In the data rows, 128 means zero.
Some points:
[ 96  76 134 111 186  81 135 125 136 132 110 130 121 167 108 103 163 106
 102 119 100 121  91  82 110 137 137 114 127 158 135 130 131 147 155 132
 133 149 110 100 129 114 107 148  83 131 129 135 154 126  92 144 104 140
 124 145 116  78]
[167 118 165 138  95 173 131 132 151 135 171  80 111  91 136 131 122 181
 193 130  85 146 140 110 159  95  93 133 105  71 116 155 114 118 108 117
 146 110 155 152 154 123 163 133 144 117 103 136 153 165 168 154 187 179
 104 115 119 115]
[120 138 106 107  88  85 133 121 187 130 111 135 109 116  95  98 131 102
 138 112 108 119  67 117 121 136 133 102 132 174 136 146 177 126 143 137
 111 146 145 129 131 134  96 120  96 109 134 135 131 115 139 120 139 120
  92 108 119 116]
[173 129 154  88 152 128 127 116  66 113 193 116  98 154 121 151 126 135
 128 132 114 133 160 159 150 138 114  80 159  84 113  90  95  94 141 111
 129  81 108 160 129 158 181 146 128  86 141 118 167 173 165 162 162 161
 156 164 121 139]
[135 135 124 123 139  93 154 161 106 126 117  77 138 107 121 109 134 154
 126 117  92  98 155 114 161 143 160 124 127 110 109 141 125 145 128 126
 138 157 143  80 121 131 139 135 181 126 155 163 138 149 147 169  93 150
 115 132 137 157]
[103 176  83 125 156 148 119 138  81 118 147 146 164 145 134 114  98 102
 106 140 119 135 123 157 119 133 154 103 123 167 130 160 120 109 168 157
 130 123 170 142  63  97 146 111 132 147 103  75 114 122 112 103 145 130
 120 155 108 138]
[148 136 121 120  69 124 162 157 147 163 158 102  96 127 155 143  59 115
  88 125 186 128 122 124 102 121  95 146 133 202 154 152 102 125  90 133
 160 161 148 177  80 169 107 119  98 108 112  94  93 145  92 114 114 148
  95 116 122 101]
[154 128 144 161 157 168 106 104 148 126 122 150 112 110 130 156 120 184
 168 135 104 191 154 133 186 149 182 100 140  81 117 124 131 152 112 120
 109 136 124 114 132 118 174 139 118 105 116 127 125 143  91 171 136 109
 109 108 136 140]
[132 108 112 127 100  99 139 119 128 111  85 139 135 173 133 128 144 128
 107 106 133 162  98 116  99 151 152 116 130 183 146 128 111 152 119 147
 135 172 135  91 168 117 115 133 122 143 119  74 116 132 126  82 175 148
  90 178 109 152]
[138 121 123 152 103 112 121 111 147 106 127  99 114 115 112 120 159  96
  80 100 168 104 125 136 118 134 121 149 159 179 139 160 108 170  96 154
 111 154 113 129 115 144 121 139 102 129 135 120  94 130 119 128 125 109
 122 148 139 125]
[133  83 100 146 152 152 134 140 145 109 144 134 148 122 118 165 126 175
 166 135  92 142 149 144 153 108 165 140 137 110 119 131 147 125 177 113
 120 124 116 127 172 158 134  94 134  95 154 132 132 101 120 148 131 148
 145 167 126 134]
[135 145 116 102 106 191 102 125 109 142 145 147 108 111 111 189 135 164
 105 135 118  98 127 117 112 141 100 115 109 120 121 103 125  96 126  91
 117  97 173 135 144 137 126 153 153 158  78 139 139 131 110 121 124 112
 162  99 124 146]
[136 171 135 135 118 213 150 130 101 112 183 130 129 115 116 137  84 114
 163 120 150 125 150 125 143 151 121 137 148  80  73 114  94  87 136 122
 105  73 132 109 119 123 142 155 126 131  97 164 116 121 120 128 135 133
 144 121  92 111]
[130  75  97 101 132  83 164  97 156 135  88 108 144 110 109  84 149 107
 135 124  77 113 101 119 123 151 146 117 142 134 144 132 119 165 128 143
 148 132 126 125 116 132 105 126 146 114 127 143 164 136 106 142  84 105
 142 123 148 106]
[114 170 173 163 109 136 147 115 144 139 126 147 125  90 130 127  97 151
 100 137 160 107 118 108  73 105 109 149 119 159 159 157 132 103 153 119
 121 121 152 135 122 149 111  92 133 141 122 108 116 112 102  91 131 148
 120 132 119 121]
[150  73 105 123 132 149  92 143 137 113 105 163 147 141 101 121 145 144
 149 115 113 130 160 146 132 153 162  99 129  89  96  99 130 143 110 134
 129 100 124 121 178  64 171 114 140  99 124 129 158 142 122 170 107 135
 113 141 123 144]
[109 137 116 122 143 101 137 124 160 164 112 107 123 158 103  96 128 106
 143 136 124 133  93 117 158 125 100 127 134 151 118  81 117 140 137 167
 110 128  98 125 115 112  79 149 142 123 146 147 151 144 174 149 126 113
 131 156 128 138]
[156 152 135 159  96 121 153  99 137 118 141 142 116 132 109 140 101 156
  87 126 196 103 128 121 115 122 122 160  98 193 153 165 127 113 118 145
 125 107 105 131  94 112 116  93 131 200 147 101 124 116 108  88 130 123
 133  96 142  98]
[133 157 136 117 117 177 100 109 128  98  90 161 116 133 164 168 128 130
  94 133 133 142 149 142 137  92 111 111  87 152 135 115 137 100 133 115
 135 140 115 157 126 145 157 144 119 147  95 110 126 147 114 125 134 139
 143 173 125 166]
[100 110 111 149 185  74 139 182 136 168  91 115 120 153 118  95 185 129
 138 124 104 115 103  89 180  98 157 118 142 131 186 130 169 161 134 130
 110 166 158 130  74 133 122 168 134 115 141 165  93  96 130 145 102 112
 140 118 148 114]
[103  90 133 123 146 174  73 109 135 121 125 123 126 107 139 150 124 141
 148 154 139 113 118 128 170 131  98 104 155  99 133  76  53 104 190  79
 138  84 124 185 122 124 135 117 133 120 141 111 115 143 167 116 159 102
 147  93 130 168]
[154 162  95 113 146 147 103 159  78  92 154 123  88 139 160 165 137 129
 135 106 156 136 160 148 137 130 147 132 143 112 117 129 125 134 120  88
 146  65 111 127 141 113 138 156 136  93 178 118 114 134 130 135 131 126
 129 100 141 127]
[149 167 132 161  95 120 141 100 141 153 129 118 143 161 117 122  83 137
 111 106 127  82 106 165  94  95 145 120 115 139 155 175 127 112  71 157
 125 172 160 154 115 134 138 141 128 127 101  98  97 128 112  83 119 113
 117 162 126 107]
[120  98 111 190  93 102 144 141 113 126 154 126 125 162  97 157 134 107
 104 157 172 104  97 135 131 147 114 114 103 174 135 162 124 101 102 176
 129 168 135 152 143  96 118 103 104 121  85  99 105 105 122  57 138 134
 167 113 126 173]
[ 95 113 154 112 114  55 147 107 181 127  97 120 146 132 133 110 122 114
 146 135 100 117 105 105  94 135 134 149 115 128 159 137 160 133 159 143
 178 140 120  73 140 164  92 142 139 145 136 139 101  98 158  95  92  87
 108 123 158 128]
[124 106  95 181 118 108 176 148 160 180  98 139  95 123 116  98 143  63
 161 113 111  92  91 119 119 154 124 130 151 102 139 111 133 149 123 124
 145 198  85  94 158  98 119 146 109 106 135 146 135 132 129 137 127 134
  91 129 130 102]
[127 134 107  85 131 150 106 111  82 125 147 101 115 107 170 136 120 128
 127 139 139 106 126 174 114 126 121 133 141 136 139 103 120 124  90 186
  96 130 101 150 113 171 125 136 131 145 143 142  83 104 102  92 135  98
 160  96 129 138]
[117 143 123 136 108 158 103 153 130 119 145 136 101 103 115 120 167  94
 141 140 168 158 123 114  62  88  92 152 114 153 118  93 125  97 137  74
 106 118 139 141  95 158  83 110 121 155  96 133  82 139  97 137 140 108
 124 139 146 158]
[123 165 129 129  84 133  99  97 141 123 123 103 121 134 156 146 114 132
  73 134 146 147 115 132  85 125 105 162 106 142  95  98 134 113 109 168
 134 101 147 176 116 152 162 173 165 142 132 125 127 101 106  90 166 147
 147 168  93 119]
[ 97 140 125  94 158 102 156 112  69 134 154 131 135 146 116 125 107 140
 135 140 154 103 182 144 158 134 135 137 122 115  81 122 123 135 145 111
 149 103 159 150 161 105 132 127 133 114 127 156 139 125 141 150 154 136
 117 147 111 157]
[126 159 115 148 113 157 125 114 106 160 119 149 163 135 139 126 116  89
 113 110 160 132 155 156  75 112 118 195  81 148 132 155 138 108 107 119
 154 141 138 109 106 132  91 109 157 136 128 133  98  96 161  96 124 102
 162 130 138 109]
[116 134 129 136 132 112 114 159 168 115 118 104 158 138 106 123 114 125
 161 111  81 106 152 119 149 106 157 133 105  88  85 111 127 125 117 112
 120 138 113 123 122  89 140 143 143 105 148 135 177 107 119 149 126 141
 130 133 109 104]
[112 119 126 131  88  90 124 146 147 105 126 116 140 109 139  97 155 133
 114 124  91 119 137 106 137 168 139  63 128 141 161 185 150 122 119 161
 112 114 125 102 131  80  78 114 125 144 136 163 109 139 125  85  95  87
  99 134 139 116]
[ 89 120 142 159 145 121 132 179  99 107 158 136 153  92 153 111 144 134
 140 152 118 131 165 137 165 129 125 129 104  90 154 122 118 166 140 110
 116 101 120  52 163 131 114 130 154 130 117 121 169 119 166 151 103 182
 116 137 138 141]
[133 106 146  75 134  79 129  95 134 144  81 111 140 121  97 102 143 138
 155 113 125 133 120 132 111 120 123 181  96 114 143 128 166 154 140 130
 152 167 134  68 173 117  94 132 142 146 171 115 136 103 151 170  73 149
 143 109 158 124]
[154 115 157 153 176 161 117 133  83 116 102 121 134 136 145 149 135 146
 145 142 111 166 127 147 137 115  89 113 162  90 109 132 101 131 133 103
 153 105  87 156 143 144 162 120 136 125 170 134 120 102 157 151 115 118
 153 143 110 103]
[143 116 176 137 121 142 125 102 144 111 115 119 159 131 132 135 157 160
 124 113 120 154 149 130 156 139 106 112 145  73 112 116 116 158 115 110
 103 104 123 122  97 122 171  88 115 149 102 134 174 148 147 144 174 120
 158 103  77 118]
[117 152 131 118 126  97 139 133 108 132 112 129 148 175 145 128 119  57
 120 140 131 171 103  99 109 160 111 141 145 181 153 141 163 141 170 129
 148 146 133  96 150 154 132 124 109 123 144 112 128 178 122 115 136 134
  97 121 142 137]
[123 102 132  80 162  81 129 139 147 160 101 130 118 119  73  96 143 125
 152 114  75 143  92 118 114 110 206 128 169 125 147  92 130 148  94 152
 115 152  96 147 115 149  90  87 104  83 157 146 178 109 128 166  85 127
 119 149 134 130]
[107 134 152 114 145 156  92 138 113  72 180 192 133 120 189 196 109 154
 161 108 149 128 157 126 114 122  91 156 131 104 112 140 159 118 157  89
 120  89 140 141 150 115 134 131 103 146  92 170 110 144  72 142 136 120
 127  75 144 110]
[139 129 130 146 135 162 121 121  96 157 153 153 114 121 128  99  99 105
  66 168 169 120 116 147 101 107 142 141 144 146 111 131 160 129 120 136
 109 139 125 162 103 111 139 137 119 159 165  98 115 127 149 110 134 155
 133 100 127 114]
[146 110 141 103 191 107 136 155 149 157 113 141 133 141 165 124 157 141
 108 111 123 174 186 109 176  95 136 145 140  61 123 106 126 125 125 108
 139 128 113 103 144 136 156  88 130 117 119 150 159 128 180 139 161 115
 117  95 154 122]
[127 150 134 112 108 180 128 107 130 109 134 156 142  81 146 116 128 129
 146 172 162 123 111 141 144 174 111  91 106 115  92 128 115 105 109 126
  94 124 127 153 122 137 151 137 104 149 102 110 128 152 107 139  99 106
 147 110 143 157]
There is one direction along which these points spread out most. Take the direction at right angles to it along which they spread out most. Go by this last direction. Where along it does each point below lie, from 0 to 99? The average is 50, and the first point in the table lies past the average. One standard deviation of the points above along it is 16.
[149 167 132 161  95 120 141 100 141 153 129 118 143 161 117 122  83 137
 111 106 127  82 106 165  94  95 145 120 115 139 155 175 127 112  71 157
 125 172 160 154 115 134 138 141 128 127 101  98  97 128 112  83 119 113
 117 162 126 107] : 32
[143 116 176 137 121 142 125 102 144 111 115 119 159 131 132 135 157 160
 124 113 120 154 149 130 156 139 106 112 145  73 112 116 116 158 115 110
 103 104 123 122  97 122 171  88 115 149 102 134 174 148 147 144 174 120
 158 103  77 118] : 56
[100 110 111 149 185  74 139 182 136 168  91 115 120 153 118  95 185 129
 138 124 104 115 103  89 180  98 157 118 142 131 186 130 169 161 134 130
 110 166 158 130  74 133 122 168 134 115 141 165  93  96 130 145 102 112
 140 118 148 114] : 72
[123 102 132  80 162  81 129 139 147 160 101 130 118 119  73  96 143 125
 152 114  75 143  92 118 114 110 206 128 169 125 147  92 130 148  94 152
 115 152  96 147 115 149  90  87 104  83 157 146 178 109 128 166  85 127
 119 149 134 130] : 79
[133  83 100 146 152 152 134 140 145 109 144 134 148 122 118 165 126 175
 166 135  92 142 149 144 153 108 165 140 137 110 119 131 147 125 177 113
 120 124 116 127 172 158 134  94 134  95 154 132 132 101 120 148 131 148
 145 167 126 134] : 63
[123 165 129 129  84 133  99  97 141 123 123 103 121 134 156 146 114 132
  73 134 146 147 115 132  85 125 105 162 106 142  95  98 134 113 109 168
 134 101 147 176 116 152 162 173 165 142 132 125 127 101 106  90 166 147
 147 168  93 119] : 27
[167 118 165 138  95 173 131 132 151 135 171  80 111  91 136 131 122 181
 193 130  85 146 140 110 159  95  93 133 105  71 116 155 114 118 108 117
 146 110 155 152 154 123 163 133 144 117 103 136 153 165 168 154 187 179
 104 115 119 115] : 55
[133 106 146  75 134  79 129  95 134 144  81 111 140 121  97 102 143 138
 155 113 125 133 120 132 111 120 123 181  96 114 143 128 166 154 140 130
 152 167 134  68 173 117  94 132 142 146 171 115 136 103 151 170  73 149
 143 109 158 124] : 71
[120  98 111 190  93 102 144 141 113 126 154 126 125 162  97 157 134 107
 104 157 172 104  97 135 131 147 114 114 103 174 135 162 124 101 102 176
 129 168 135 152 143  96 118 103 104 121  85  99 105 105 122  57 138 134
 167 113 126 173] : 30
[154 162  95 113 146 147 103 159  78  92 154 123  88 139 160 165 137 129
 135 106 156 136 160 148 137 130 147 132 143 112 117 129 125 134 120  88
 146  65 111 127 141 113 138 156 136  93 178 118 114 134 130 135 131 126
 129 100 141 127] : 48
[124 106  95 181 118 108 176 148 160 180  98 139  95 123 116  98 143  63
 161 113 111  92  91 119 119 154 124 130 151 102 139 111 133 149 123 124
 145 198  85  94 158  98 119 146 109 106 135 146 135 132 129 137 127 134
  91 129 130 102] : 68
[117 143 123 136 108 158 103 153 130 119 145 136 101 103 115 120 167  94
 141 140 168 158 123 114  62  88  92 152 114 153 118  93 125  97 137  74
 106 118 139 141  95 158  83 110 121 155  96 133  82 139  97 137 140 108
 124 139 146 158] : 32
[ 89 120 142 159 145 121 132 179  99 107 158 136 153  92 153 111 144 134
 140 152 118 131 165 137 165 129 125 129 104  90 154 122 118 166 140 110
 116 101 120  52 163 131 114 130 154 130 117 121 169 119 166 151 103 182
 116 137 138 141] : 66
[117 152 131 118 126  97 139 133 108 132 112 129 148 175 145 128 119  57
 120 140 131 171 103  99 109 160 111 141 145 181 153 141 163 141 170 129
 148 146 133  96 150 154 132 124 109 123 144 112 128 178 122 115 136 134
  97 121 142 137] : 49
